Here are some points, each followed by its number:
vec![0.1, 0.7, 1.0, 1.1, 1.6, 0.7, -0.2, -0.7, -0.4, -0.2, 0.1, 0.3, -0.1, 0.1, -0.6,
     -1.2, -1.8, -2.0, -2.7, -1.8, 0.9, 1.1, 1.4, 0.9, 0.4, 0.7, 0.4] 0
vec![0.5, 0.9, 1.0, 1.4, 1.2, 0.2, -0.8, -0.3, 0.0, 0.0, 0.5, -0.5, 0.3, -0.7, -0.6,
     -1.8, -1.8, -2.4, -3.3, 1.1, 1.1, 1.4, 1.4, 0.3, 0.6, 0.8, -0.4] 1
vec![0.9, 1.1, 1.2, 0.8, 0.1, 0.1, 0.5, -0.1, 0.5, 0.4, 0.4, 0.6, 0.5, -0.5, -1.0,
     -1.0, -1.1, 0.4, 0.8, 0.1, 0.6, -0.6, 0.0, -0.7, -1.1, -1.3, -1.7] 2
vec![0.6, 0.9, 1.3, 1.2, 0.9, 0.0, -0.7, -0.2, -0.1, 0.1, 0.2, -0.3, 0.0, -0.8, -0.9,
     -1.8, -2.0, -2.7, -1.8, 1.1, 1.2, 1.3, 1.1, 0.5, 0.7, 0.4, 0.0] 3
vec![0.3, -0.4, -0.5, -0.9, -0.7, -1.1, -1.7, 0.9, 0.4, 0.4, 0.4, 0.0, 0.3, 0.9, -0.3,
     0.4, 0.3, 0.5, 0.2, 0.1, -0.7, -1.6, 0.5, 0.5, 0.7, 0.9, -0.2] 4
vec![-0.7, 0.1, 0.8, 1.0, 1.2, 1.0, 0.6, 0.4, -0.7, -0.4, 0.2, 0.3, 1.0, 0.2, 0.4,
     -0.9, -0.8, -1.0, -1.2, -1.1, -2.2, 0.7, 0.6, 0.7, 0.4, -0.6, -0.6] 5
vec![-3.4, 0.9, 1.2, 1.1, 1.1, 0.2, 0.3, 0.7, -0.5, 0.4, 0.7, 1.0, 1.5, 0.9, 0.3,
     -0.6, -0.4, 0.2, -0.1, 0.6, -0.2, 0.4, -0.5, -0.7, -1.6, -2.0, -2.3] 6
vec![0.9, 1.2, 1.2, 0.2, 0.7, 0.7, -0.3, 0.5, 0.8, 0.9, 1.2, 1.1, 0.2, -0.6, -0.2,
     0.0, -0.1, 0.8, -0.5, 0.3, -0.7, -0.7, -1.4, -1.7, -2.2, -3.2, 0.9] 7
vec![1.0, 0.1, -0.6, -0.3, 0.3, 0.3, 0.2, -0.2, 0.1, -0.9, -1.1, -2.0, -1.6, -2.3, -3.1,
     1.0, 1.1, 1.1, 0.9, 0.2, 0.5, 0.6, 0.0, 1.0, 1.0, 1.1, 1.5] 8
vec![1.2, 0.8, 0.3, -0.6, -0.1, 0.3, 0.0, 0.6, -0.5, -0.1, -1.0, -0.8, -1.5, -1.5, -2.3,
     -3.2, 0.8, 1.0, 1.3, 1.1, 0.3, 0.4, 1.1, -0.1, 0.7, 0.9, 1.3] 9
vec![0.5, 0.8, 1.2, 1.0, 0.8, 0.8, 0.5, -0.5, 0.1, 0.4, 0.6, 1.2, 0.6, 0.2, -0.6,
     -0.6, -0.6, -0.5, -0.6, -1.3, 0.5, -0.1, 0.3, -0.7, -0.8, -1.3, -1.7] 10
vec![1.1, 1.0, 1.4, 1.2, 0.3, 0.5, 0.6, -0.2, 0.5, 0.8, 1.0, 1.3, 1.0, 0.3, -0.6,
     -0.5, -0.1, 0.2, 0.7, -0.3, 0.2, -0.8, -0.6, -1.6, -1.6, -2.2, -3.4] 11
vec![-1.7, -2.6, -3.3, 0.8, 1.2, 1.2, 1.0, 0.2, 0.3, 0.5, -0.4, 0.5, 1.1, 1.1, 1.6,
     0.8, 0.1, -0.5, -0.4, 0.1, 0.1, 0.7, 0.0, 0.5, -0.6, -0.7, -1.6] 12
vec![0.2, -0.8, -0.2, 0.0, 0.3, 0.8, -0.5, 0.2, -1.0, -1.1, -1.9, -1.8, -2.3, -3.3, 1.0,
     1.0, 1.1, 1.2, 0.0, 0.6, 0.9, -0.2, 1.0, 1.3, 1.1, 1.4, 0.9] 13
vec![1.0, 0.6, 0.3, 0.5, 0.6, 0.1, 0.5, 1.1, 1.0, 1.0, 0.6, -0.1, -0.6, -0.2, 0.2,
     0.3, 0.2, -0.1, -0.1, -0.9, -1.1, -1.8, -1.7, -2.4, -1.7, 1.1, 1.1] 14
vec![0.6, 0.5, -0.3, 0.4, 0.9, 0.6, 1.0, 0.4, -0.1, -1.1, -0.7, -0.7, -0.5, -0.3, -1.1,
     0.4, -0.3, 0.0, -0.7, -1.2, -1.4, -1.8, 0.7, 1.1, 1.2, 1.1, 0.6] 15
vec![0.9, 0.5, 0.1, -0.2, 0.4, 0.3, 0.3, -0.1, 0.4, -0.4, -0.2, -1.0, -1.1, -1.8, -2.1,
     0.6, 0.7, 1.2, 0.6, 0.2, 0.0, 0.2, -0.5, 0.0, 0.0, -0.5, 1.3] 16
New points follow, each followed by the numbers of its three nearest points above by angle, nearest first.
vec![-0.8, -1.4, -1.7, 0.9, 0.9, 0.9, 0.8, -0.1, 0.4, 0.6, 0.0, 0.8, 1.1, 0.9, 0.8,
     0.5, 0.1, -0.3, 0.0, 0.0, 0.2, 0.2, -0.2, -0.1, -1.0, -1.3, -2.2] 12 6 11
vec![-0.9, -1.0, -1.5, -1.8, -2.1, -3.3, 0.8, 1.1, 1.1, 0.9, -0.1, 0.2, 0.7, 0.0, 0.8,
     0.9, 0.9, 1.4, 1.0, 0.2, -0.7, -0.5, 0.4, 0.3, 0.8, -0.3, 0.2] 4 12 13
vec![0.9, 0.1, -0.6, -0.4, 0.3, 0.2, 0.4, -0.3, 0.0, -0.9, -1.0, -1.8, -1.6, -2.3, -3.1,
     1.0, 1.0, 1.2, 1.0, 0.2, 0.4, 0.7, 0.0, 1.0, 1.1, 1.1, 1.5] 8 16 13
vec![0.0, 0.5, 0.2, -0.2, -0.7, -1.5, -1.9, -2.2, 0.5, 0.6, 0.5, 0.8, -0.2, 0.1, 0.1,
     -0.7, -0.4, -0.6, 0.9, 1.3, 1.0, 0.7, -0.1, 0.1, 0.5, -0.1, 0.7] 3 1 9
vec![-0.7, -0.3, 0.2, 0.1, 1.0, -0.2, 0.0, -0.6, -1.2, -1.9, -2.2, -2.6, -3.1, 1.1, 1.2,
     1.2, 0.9, 0.2, 0.6, 0.7, -0.3, 1.0, 1.4, 1.3, 1.6, 1.0, 0.3] 13 8 15
vec![1.2, 0.1, 0.7, 0.8, -0.2, 0.6, 0.9, 0.9, 1.3, 0.7, 0.0, -0.8, -0.3, 0.1, 0.5,
     0.8, -0.4, 0.2, -1.0, -0.9, -1.3, -1.7, -2.1, -2.9, 1.2, 1.3, 1.3] 14 15 7
vec![-1.9, -2.5, -3.2, 1.1, 1.2, 1.2, 0.9, 0.1, 0.3, 0.5, -0.4, 0.5, 1.1, 1.1, 1.5,
     0.9, 0.2, -0.6, -0.4, 0.0, 0.0, 0.7, -0.1, 0.4, -0.6, -0.8, -1.6] 12 6 5
vec![0.9, 0.9, 1.3, 1.2, 0.3, 0.6, 0.5, -0.1, 0.6, 0.7, 1.0, 1.1, 1.1, 0.1, -0.5,
     -0.3, 0.1, 0.1, 0.7, -0.3, 0.3, -0.8, -0.6, -1.7, -1.6, -2.3, -3.1] 11 2 10
vec![0.1, 0.3, 0.6, 0.6, 0.1, 0.5, -0.7, -0.4, -1.0, -1.0, -1.2, -2.0, 0.7, 0.4, 0.7,
     0.6, 0.0, 0.6, 0.3, 0.0, 0.2, 0.3, 0.3, 0.4, 0.0, -0.8, 0.0] 13 8 5
vec![1.4, 0.8, 0.0, -0.6, -0.1, 0.2, -0.1, 0.7, -0.4, -0.2, -1.0, -1.0, -1.8, -1.8, -2.2,
     -3.3, 0.8, 1.2, 1.1, 1.2, 0.0, 0.7, 1.1, -0.3, 0.9, 1.1, 1.1] 9 8 16
vec![-0.5, 0.3, -0.5, -0.8, -1.4, -1.9, -2.6, -3.4, 0.8, 0.7, 1.1, 1.2, 0.2, 0.5, 1.0,
     0.0, 0.7, 0.9, 0.9, 1.4, 1.0, 0.3, -0.5, -0.3, 0.3, 0.0, 0.7] 4 7 11
vec![-0.6, -0.9, -1.6, -1.8, -2.2, -3.2, 0.6, 1.0, 0.8, 0.8, 0.0, 0.5, 1.0, -0.1, 0.9,
     1.0, 0.8, 1.3, 0.9, 0.3, -0.8, -0.4, 0.5, 0.3, 1.1, -0.2, 0.5] 4 12 13
vec![1.5, 1.0, 0.4, -0.6, -0.1, 0.1, 0.0, 0.6, -0.5, -0.1, -1.0, -0.8, -1.6, -1.8, -2.2,
     -3.4, 0.7, 1.1, 1.0, 1.2, 0.4, 0.5, 1.1, -0.1, 1.0, 0.8, 1.3] 9 8 16
vec![-1.9, 0.8, 1.3, 1.1, 0.9, -0.1, 0.0, 0.5, -0.3, 0.4, 0.3, 0.7, 0.6, 0.3, -0.3,
     -1.1, -1.1, -1.0, 0.4, 0.9, 0.1, 0.6, -0.2, -0.1, -0.6, -1.2, -1.2] 6 2 10
vec![1.0, 1.1, 1.2, 0.0, 0.7, 0.8, -0.4, 0.5, 0.8, 0.8, 1.2, 0.8, 0.2, -0.6, -0.2,
     0.0, -0.1, 0.7, -0.4, 0.2, -0.6, -0.7, -1.4, -1.8, -2.1, -3.3, 0.9] 7 11 2
vec![0.7, 0.3, 0.6, 0.2, -0.2, -1.2, -1.7, 0.3, 0.2, 0.7, 0.0, 0.1, -0.3, -0.2, -1.1,
     -1.1, -1.3, -1.6, 0.9, 0.9, 0.9, 0.7, 0.3, 0.5, 0.7, 0.1, 0.4] 3 1 9
vec![-0.8, -1.0, -1.8, -1.9, -2.2, -3.0, 0.8, 1.0, 0.9, 0.9, -0.2, 0.4, 0.9, -0.1, 0.6,
     0.9, 0.9, 1.7, 0.8, 0.3, -0.6, -0.3, 0.4, 0.3, 0.9, -0.2, 0.3] 4 12 8
vec![0.1, -0.9, -0.4, -1.4, -1.5, -0.5, -1.0, -1.3, -1.8, 0.6, 0.7, 1.0, 0.7, 0.4, 0.8,
     0.8, 0.2, 0.7, 0.6, 0.4, 0.8, 0.8, 0.5, 0.1, 0.0, 0.2, -0.2] 4 12 13
vec![1.0, 0.9, 0.2, 0.5, 1.0, -0.3, 0.7, 0.7, 0.8, 1.2, 0.7, 0.3, -0.6, -0.3, 0.3,
     -0.1, 0.8, -0.4, 0.0, -0.6, -0.8, -1.7, -1.4, -2.3, -3.1, 1.0, 1.2] 14 7 11
vec![-0.4, 0.5, 1.1, 1.0, 1.5, 1.0, 0.3, -0.7, -0.6, -0.3, -0.1, 0.7, -0.1, 0.3, -0.7,
     -0.7, -1.8, -1.7, -2.5, -3.3, 1.1, 1.2, 1.5, 1.4, 0.3, 0.4, 0.8] 0 1 3
vec![-0.8, -0.8, -1.6, -1.8, -2.3, -3.2, 0.7, 0.9, 0.9, 0.8, -0.1, 0.4, 0.7, -0.1, 0.9,
     1.0, 1.0, 1.4, 1.0, 0.2, -0.7, -0.5, 0.3, 0.2, 0.6, -0.4, 0.0] 4 12 13
vec![-1.8, -2.6, -3.0, 0.9, 1.3, 1.1, 1.2, 0.1, 0.4, 0.5, -0.5, 0.6, 1.1, 1.3, 1.7,
     1.0, 0.2, -0.5, -0.4, -0.1, -0.1, 0.9, -0.1, 0.4, -0.5, -0.6, -1.7] 12 6 5
vec![-1.2, -1.9, -2.0, 0.6, 1.0, 1.0, 0.6, 0.1, -0.1, -0.1, -1.0, -0.2, -0.1, -0.3, 1.5,
     1.0, 0.6, 0.1, -0.3, 0.2, 0.3, 0.5, 0.3, 0.7, 0.1, 0.1, -0.8] 12 13 5
vec![-0.9, -1.1, -1.5, -1.9, -2.2, -3.2, 0.9, 1.0, 0.9, 0.9, 0.0, 0.4, 0.7, -0.2, 0.8,
     1.0, 1.1, 1.6, 0.7, 0.3, -0.5, -0.5, 0.4, 0.1, 0.9, -0.1, 0.2] 4 12 13
vec![-0.3, 0.4, -0.6, -0.8, -1.5, -1.9, -2.4, -3.4, 0.9, 0.8, 1.2, 1.1, 0.3, 0.6, 1.0,
     -0.1, 0.6, 0.9, 1.0, 1.3, 0.9, 0.3, -0.4, -0.1, 0.3, 0.1, 0.9] 4 7 9
vec![-0.4, -0.2, 0.3, 0.9, -0.2, 0.3, -0.9, -0.9, -2.0, -2.0, -2.5, -3.5, 1.1, 0.9, 1.3,
     1.0, 0.0, 0.6, 0.6, -0.1, 0.6, 0.9, 1.2, 1.5, 1.2, 0.5, -0.5] 13 8 15
vec![-0.5, -0.1, -0.8, -0.8, -1.3, -1.7, -2.4, -3.3, 0.6, 0.7, 1.0, 1.0, 0.2, 0.5, 0.7,
     -0.3, 0.4, 1.0, 0.9, 1.6, 0.9, 0.4, -0.5, -0.1, 0.3, 0.0, 0.7] 4 7 9
vec![0.9, 0.1, 0.6, 0.6, -0.2, 0.8, 0.8, 1.2, 1.3, 0.6, 0.1, -0.7, -0.3, 0.1, 0.2,
     0.5, -0.5, 0.5, -1.0, -0.8, -1.5, -1.8, -2.1, -3.2, 1.1, 1.1, 1.3] 14 7 15
vec![0.8, 0.1, 0.9, 1.0, 0.9, 1.0, 0.8, 0.2, -0.5, -0.1, 0.1, 0.5, 1.0, -0.1, 0.0,
     -0.6, -0.5, -0.9, -1.0, -1.5, -1.9, 0.3, 0.6, 0.3, 0.3, -0.7, -0.7] 5 10 0
vec![0.6, 0.9, 0.4, 0.7, 1.1, 0.1, 0.5, 0.4, 0.3, 0.8, 0.4, 0.3, -0.3, 0.0, 0.0,
     -0.2, -0.2, -0.8, -0.6, -1.5, -0.2, -0.7, -0.4, -0.9, -1.8, 0.8, 1.0] 14 7 10
vec![0.6, -0.4, 0.3, -0.8, -0.7, -1.5, -2.0, -2.6, -3.3, 0.9, 0.9, 1.2, 1.1, 0.2, 0.6,
     0.6, -0.3, 0.6, 0.9, 1.0, 1.4, 1.0, 0.5, -0.3, -0.1, 0.2, 0.1] 4 3 1
vec![0.5, -0.5, 0.3, -0.9, -0.8, -1.6, -1.9, -2.1, -3.5, 0.6, 0.9, 1.0, 1.2, 0.3, 0.7,
     0.6, -0.3, 0.7, 1.0, 1.1, 1.5, 1.0, 0.5, -0.3, -0.1, 0.2, 0.2] 4 3 6
